In the table below, every row is followed by its label. The labels come from one hidden rule.
ndarray[2 17 32 -2 6 -33 1 -17 31 -47 -86 30 -20 25] iron
ndarray[29 -10 6 4 -35 -29 16 -80 57 52 -36 -28 -68 -24] flag
ndarray[-10 22 -1 11 -79 32 -9 21 18 -14 -31 -30 51 28] iron
ndarray[11 13 -6 -30 -14 -33 -100 -54 11 -39 48 11 -9
        30] flag
ndarray[-57 41 -4 12 7 5 -31 73 2 14 -16 36 51 -12] bell
ndarray[-37 13 -13 27 -21 -47 48 -18 24 -34 -56 20 50 14] iron
ndarray[-27 67 -61 5 -39 -47 7 -17 51 -9 13 -6 57 23] iron
ndarray[56 -18 -6 -5 -11 37 -6 70 -28 -27 -10 -7 89 4] bell
ndarray[61 -62 -17 -35 3 12 27 -81 17 -78 14 -48 -76 16] flag
ndarray[-36 19 29 20 17 -11 -19 -33 -44 47 -65 23 -61 -40] iron
ndarray[-11 49 -9 59 -9 20 2 72 2 77 -19 -22 67 14] bell
ndarray[-43 21 33 -28 -5 -36 -20 -2 -43 2 -54 -34 57 2] iron
ndarray[42 -31 52 8 2 1 28 9 -27 28 -49 6 -61 -1] iron
ndarray[23 -23 -6 8 51 57 16 77 -38 16 28 -26 29 -27] bell
ndarray[57 -53 13 -12 23 33 3 46 -15 -28 -31 12 -45 -6] iron
ndarray[-19 -26 -10 83 -14 16 4 74 9 106 -34 3 12 31] iron
ndarray[-70 -9 32 -15 7 -9 -20 11 -10 60 -16 30 -91 -46] iron
ndarray[41 -44 37 11 11 16 31 41 -21 -10 -10 7 -33 -13] iron
ndarray[-49 -28 15 13 7 19 48 45 -17 58 -51 -11 -38 -18] iron
ndarray[44 2 -19 78 52 0 60 34 10 6 70 -72 1 -14] bell
ndarray[12 -41 45 64 32 -36 59 -18 -4 -7 -36 -1 -41 -25] flag
ndarray[3 47 -7 -5 -31 -54 -40 -38 17 28 77 5 -34 27] flag
ndarray[5 -54 13 -11 -37 14 -15 -32 -25 33 -45 9 -54 21] iron
ndarray[50 -27 -3 -36 0 -12 32 -44 3 -61 3 -54 -51 29] flag
ndarray[-66 64 9 22 21 4 -9 21 -17 23 24 27 21 4] bell
ndarray[-8 57 39 -5 -16 -45 -27 -55 11 -64 12 24 -44 -17] flag
ndarray[-67 2 -1 -20 6 -25 -17 8 5 -11 -53 26 43 -27] iron
ndarray[45 26 25 40 -42 -31 -11 36 -9 -3 1 75 31 28] iron
ndarray[28 13 1 6 -58 -18 -26 -64 -14 44 -1 -6 -50 33] flag
ndarray[-25 -20 19 -77 -33 26 -52 -45 -45 -10 -36 14 -24 -25] iron
ndarray[-30 53 0 14 -9 -14 -33 82 -21 14 -15 38 20 -21] iron
ndarray[-55 -3 -25 -62 14 -21 68 -69 11 -14 2 -101 -20
        -23] iron
ndarray[-70 12 -13 3 -24 -46 20 -87 0 23 -10 -39 -16 -26] iron
ndarray[3 51 12 36 14 -12 13 27 34 -4 -19 37 13 25] bell
ndarray[47 2 13 49 22 -10 52 4 28 67 -13 22 -17 26] flag
ndarray[-64 -47 -6 -1 27 -8 34 14 0 41 -53 6 -36 -62] flag
ndarray[29 40 3 -4 -48 13 -39 -20 -18 36 15 17 -16 12] flag
ndarray[20 25 7 46 -7 -58 6 -2 41 -41 10 44 29 20] bell
ndarray[65 9 -13 -7 21 -2 -18 -75 25 6 99 -21 -27 -16] flag
ndarray[-29 -28 -3 -103 -10 50 -26 41 -34 -56 -8 0 21
        -7] iron
ndarray[-23 28 -16 47 -29 -12 -3 -16 43 64 48 -67 41 47] iron
ndarray[-35 -63 -13 0 44 37 77 -12 -7 -23 27 -72 6 -64] bell
ndarray[28 69 -1 -8 50 -29 -41 14 22 -51 7 59 23 19] bell
ndarray[-4 -51 -1 -79 39 25 -17 92 -28 -11 18 17 36 -32] iron
ndarray[-62 7 29 -12 7 -57 -13 42 -6 -31 -15 16 22 -14] iron
ndarray[11 -18 -20 -7 -2 85 -31 -2 -28 11 64 -118 -9
        3] flag
ndarray[27 26 -15 0 -10 25 10 -6 26 -75 53 8 79 8] bell
ndarray[-4 -5 10 27 -27 -23 48 -25 37 -19 -71 -34 34 22] iron
ndarray[49 53 -5 -45 -10 23 -117 -38 -17 -20 31 80 -23
        16] flag
ndarray[10 9 -13 -16 2 -15 41 7 18 -45 -3 -59 55 -34] bell
ndarray[75 39 9 -1 22 24 34 -1 -2 -82 51 27 32 0] bell
ndarray[-25 -15 31 18 56 -37 -15 -19 -3 26 -28 9 -70 -31] flag
ndarray[50 40 -18 -47 -42 40 -67 23 -32 -15 5 6 24 38] iron
ndarray[19 -41 33 83 -22 1 37 -3 -14 43 -62 4 -50 12] iron
ndarray[22 -53 23 -38 5 65 -22 -29 -39 19 38 -16 -93 -47] flag
ndarray[-4 37 21 -16 -38 -27 -90 -3 -11 10 -4 53 40 55] iron
ndarray[81 7 -9 61 34 11 5 -27 0 -5 55 3 -38 6] flag
ndarray[-64 -28 -1 -34 -4 -33 41 -58 4 0 -13 -74 -30 -23] iron
ndarray[-38 42 -11 0 -67 -21 -7 35 10 35 -14 -29 37 28] iron
ndarray[-4 1 -3 34 -83 3 -58 31 26 20 -27 -19 47 60] iron
ndarray[-33 42 -17 44 57 -6 -13 -7 -9 53 49 -7 -18 -10] flag
ndarray[4 -31 30 10 -70 -10 -8 -33 -4 29 -61 4 -51 22] iron
ndarray[2 14 -22 25 -39 16 48 -31 8 11 46 -75 -1 6] iron
ndarray[68 -48 14 -78 -47 11 -43 -5 -45 -81 -54 8 -21 -34] iron
ndarray[-69 47 23 11 17 -12 -53 84 -11 2 -8 41 17 5] iron
ndarray[10 31 1 -7 -31 -51 -64 -19 -41 11 23 71 42 36] flag
ndarray[-11 -27 4 15 9 60 36 26 -21 42 9 -45 17 -3] flag
ndarray[-10 -19 -17 -19 -40 -12 37 -73 20 21 -59 -41 -11 -18] iron
ndarray[62 22 -1 39 -2 -6 -1 -12 42 -82 41 30 15 -12] bell
ndarray[27 5 29 59 19 -41 14 -34 33 -3 -17 38 -43 1] flag
ndarray[-55 -33 -16 -41 -18 33 -40 -5 -66 35 -8 -77 -27 -23] iron
ndarray[-1 -1 -19 -25 2 59 -56 22 4 -8 51 5 74 -14] bell
ndarray[-10 -40 -13 6 47 -14 45 -32 18 -28 33 -51 -10 -6] flag
ndarray[20 0 -43 8 -2 -3 -31 -42 7 -5 97 -39 -20 -7] flag
ndarray[37 53 -9 3 -53 -54 -6 -27 31 -13 7 41 14 53] flag
ndarray[80 6 -4 23 -23 7 -10 -28 -7 -41 14 15 -2 -5] flag
ndarray[-6 68 7 13 -27 -9 19 38 6 29 -36 16 79 40] bell
ndarray[-36 -4 16 -1 33 63 2 3 -11 41 5 -25 -7 -43] flag
ndarray[53 -17 -45 -53 -46 6 7 -10 20 -52 22 -15 62 32] flag
ndarray[-32 -9 -12 27 36 -11 3 17 -5 85 10 18 -6 -10] flag
ndarray[-24 39 -29 -44 -28 45 -51 36 -44 -27 79 0 40 32] flag
ndarray[49 -33 -1 11 67 12 11 20 21 -24 51 9 -45 13] flag
ndarray[-12 -24 -2 27 -38 -53 69 13 11 -29 -81 34 33 -36] iron
ndarray[15 -2 16 40 -32 20 -17 -17 4 71 -60 46 -57 27] iron
ndarray[-17 8 10 -20 24 -82 3 -5 25 -86 -30 89 7 -43] flag
ndarray[-47 -19 7 -26 38 -19 14 -30 42 24 -26 -15 -6 -28] flag
ndarray[29 -35 15 -23 9 43 65 35 -34 12 -45 -50 39 -16] iron
ndarray[-9 59 8 18 41 -77 -46 -5 16 -43 28 109 5 8] bell
ndarray[105 -57 -5 -31 -3 32 -52 4 -39 17 15 -25 3 49] iron
ndarray[-22 2 -23 76 -8 -1 48 57 15 31 1 -7 38 17] bell
ndarray[-16 2 -15 -33 38 2 10 21 19 -86 35 3 21 -61] bell
ndarray[30 -62 -24 -63 -46 49 17 32 -46 -41 -36 -70 34 -19] iron
ndarray[9 -53 -29 -71 -55 36 -1 66 -19 -66 15 -16 33 -15] iron
ndarray[-72 -19 18 -36 -44 -12 -25 6 -23 -4 -65 28 29 -40] iron
ndarray[25 -44 25 19 -1 71 14 -14 -35 22 -8 52 -59 -8] flag
ndarray[-43 -45 1 -68 77 -10 4 25 -11 -43 8 -18 41 -57] bell
ndarray[7 50 -19 6 -78 23 -14 14 -2 -8 2 26 75 62] bell
ndarray[-39 13 4 49 23 -5 51 -12 29 36 36 -29 17 24] bell
ndarray[15 33 15 -22 46 -44 -22 38 21 -54 43 14 -1 33] flag
ndarray[11 69 2 -59 -28 -64 -100 -59 31 -37 47 60 9
        34] flag
Which label does each new row get?
ndarray[-21 -48 24 -15 56 -1 18 -24 9 -4 -16 -8 -53 -24]: flag
ndarray[83 27 -11 14 34 27 33 24 -2 -51 -7 31 -7 13]: bell
ndarray[34 -16 -16 61 33 6 36 8 9 -9 0 -2 1 -6]: bell
ndarray[72 12 -14 45 39 34 42 5 32 6 27 -20 -19 9]: bell
ndarray[-30 -46 -33 -56 12 66 47 -72 2 -27 10 -52 -13 -33]: flag
ndarray[16 -36 6 -59 35 21 30 -94 -26 -35 66 -39 -63 -29]: flag
ndarray[-1 -43 -6 -32 65 2 -21 -27 -4 -73 -14 76 -26 -28]: bell
ndarray[7 -64 3 -24 60 10 8 -7 40 -19 24 23 -82 -69]: flag
ndarray[4 -2 37 -28 13 -44 21 19 -19 -7 2 76 -27 -30]: iron
ndarray[39 -19 -20 -33 9 41 -90 -2 -37 49 72 -18 -47 19]: flag
ndarray[-22 -73 -13 -31 -34 39 24 -15 -4 -2 -24 -65 -18 5]: flag
ndarray[20 60 0 58 -6 -53 -27 -11 -12 -35 -39 88 21 53]: flag
ndarray[1 -48 -2 16 -38 62 -21 29 -31 22 -45 -58 -11 23]: iron
ndarray[-71 21 3 -3 55 -36 -1 13 37 -36 -2 30 14 -6]: flag
ndarray[-43 -67 7 5 66 55 -1 19 -31 7 -2 -23 -29 -13]: flag
ndarray[-49 -71 -19 -81 16 27 -3 -43 -24 5 38 -90 -19 -26]: flag
ndarray[-5 59 12 34 6 -24 -80 32 -13 15 23 93 16 19]: bell
ndarray[0 -22 33 -1 -63 -25 -25 -51 -19 41 -44 9 -75 20]: iron
ndarray[36 71 -16 66 -51 -33 44 -68 11 32 19 -33 -16 40]: flag
ndarray[-31 -63 5 53 -34 29 34 -4 -25 51 -47 -22 -11 -5]: iron
ndarray[26 -50 -19 10 -32 48 -15 -26 -15 29 81 -72 -8 22]: flag
ndarray[-25 -15 -19 -101 16 6 4 -58 19 -70 -1 -64 3
        -41]: flag
ndarray[-5 28 -13 20 34 -47 -25 -57 24 33 43 33 -50 4]: flag
ndarray[57 -81 17 32 5 2 -9 -12 -15 2 1 25 -20 12]: iron
ndarray[17 86 5 59 -4 -4 19 52 4 37 -11 0 51 15]: bell
ndarray[-26 -49 1 38 10 -40 81 16 9 24 -76 -17 -19 -25]: iron
ndarray[-41 -73 6 -47 43 62 59 13 -12 34 -3 -18 13 -59]: bell
ndarray[13 36 2 19 -21 8 63 34 -25 40 -17 14 72 -2]: bell
ndarray[38 -1 10 -8 34 10 -17 21 -20 -54 19 20 -9 -36]: bell
ndarray[-22 -39 27 -24 19 20 9 44 -25 -5 -78 36 30 1]: iron
ndarray[44 5 -38 28 30 11 39 70 38 -34 28 -1 46 9]: bell
ndarray[-26 -40 13 -57 54 14 -32 21 10 -11 -4 -8 58 -40]: bell
ndarray[-23 7 -30 51 -19 38 58 59 2 81 -28 31 55 0]: bell
ndarray[-55 5 43 -27 4 -3 -24 -10 -25 11 -29 4 -25 -36]: iron
ndarray[15 -17 9 39 16 -40 45 -53 32 9 -59 8 -57 -6]: flag
ndarray[86 31 -37 -19 -9 16 -38 -32 20 -25 14 2 -8 11]: flag
ndarray[47 -23 -12 10 -34 81 -39 -10 -30 24 69 12 -4 47]: flag
ndarray[24 -25 -5 55 -36 15 34 47 5 56 -28 -47 -13 15]: iron
ndarray[6 64 -2 53 -41 -3 43 -7 59 -29 -33 60 74 15]: bell
ndarray[-25 3 31 8 35 -78 12 0 6 -4 -7 15 -65 -33]: flag
ndarray[11 7 -9 12 -57 9 35 24 -14 69 -38 -15 -2 37]: iron
ndarray[-11 22 28 13 2 -25 75 -20 48 6 -47 16 56 -9]: bell
ndarray[-41 24 -14 59 27 -9 8 15 -2 39 45 -13 23 12]: bell
ndarray[80 -14 19 17 28 33 -39 2 -34 19 58 15 -49 62]: flag
ndarray[-23 -34 -30 -37 -45 -27 55 -19 4 -33 -43 -55 14 -1]: iron
